Questions about the array below.
1) The 1st entry in reading order?
2) The bottom-left entry?
3) The top-right entry?
4) The last entry, reading row by row?
5) The 3rd entry on the diagonal from the top-right corner?
[[134 106 135 132 146 126 144 127 121 136 146 113 135]
 [108 143 133 125 128 130 109 131 146 143 119 149 130]
 [106 113 121 125 133 149 109 116 116 121 113 113 142]
 [146 110 147 122 138 124 108 136 147 141 126 120 109]
 [130 116 147 148 134 130 149 147 145 147 120 116 110]
 [150 144 141 137 119 119 120 140 114 122 144 146 137]
 [107 134 143 134 149 124 123 129 114 137 139 131 145]
 [139 115 145 150 116 139 136 132 114 122 107 125 141]
 [106 121 106 110 121 111 146 109 136 125 136 143 135]
 [138 139 120 106 108 115 149 136 139 150 117 115 124]
 [126 106 142 145 108 144 106 131 116 126 112 111 139]
 [138 109 121 140 149 126 131 139 143 132 115 130 121]]
1) 134
2) 138
3) 135
4) 121
5) 113
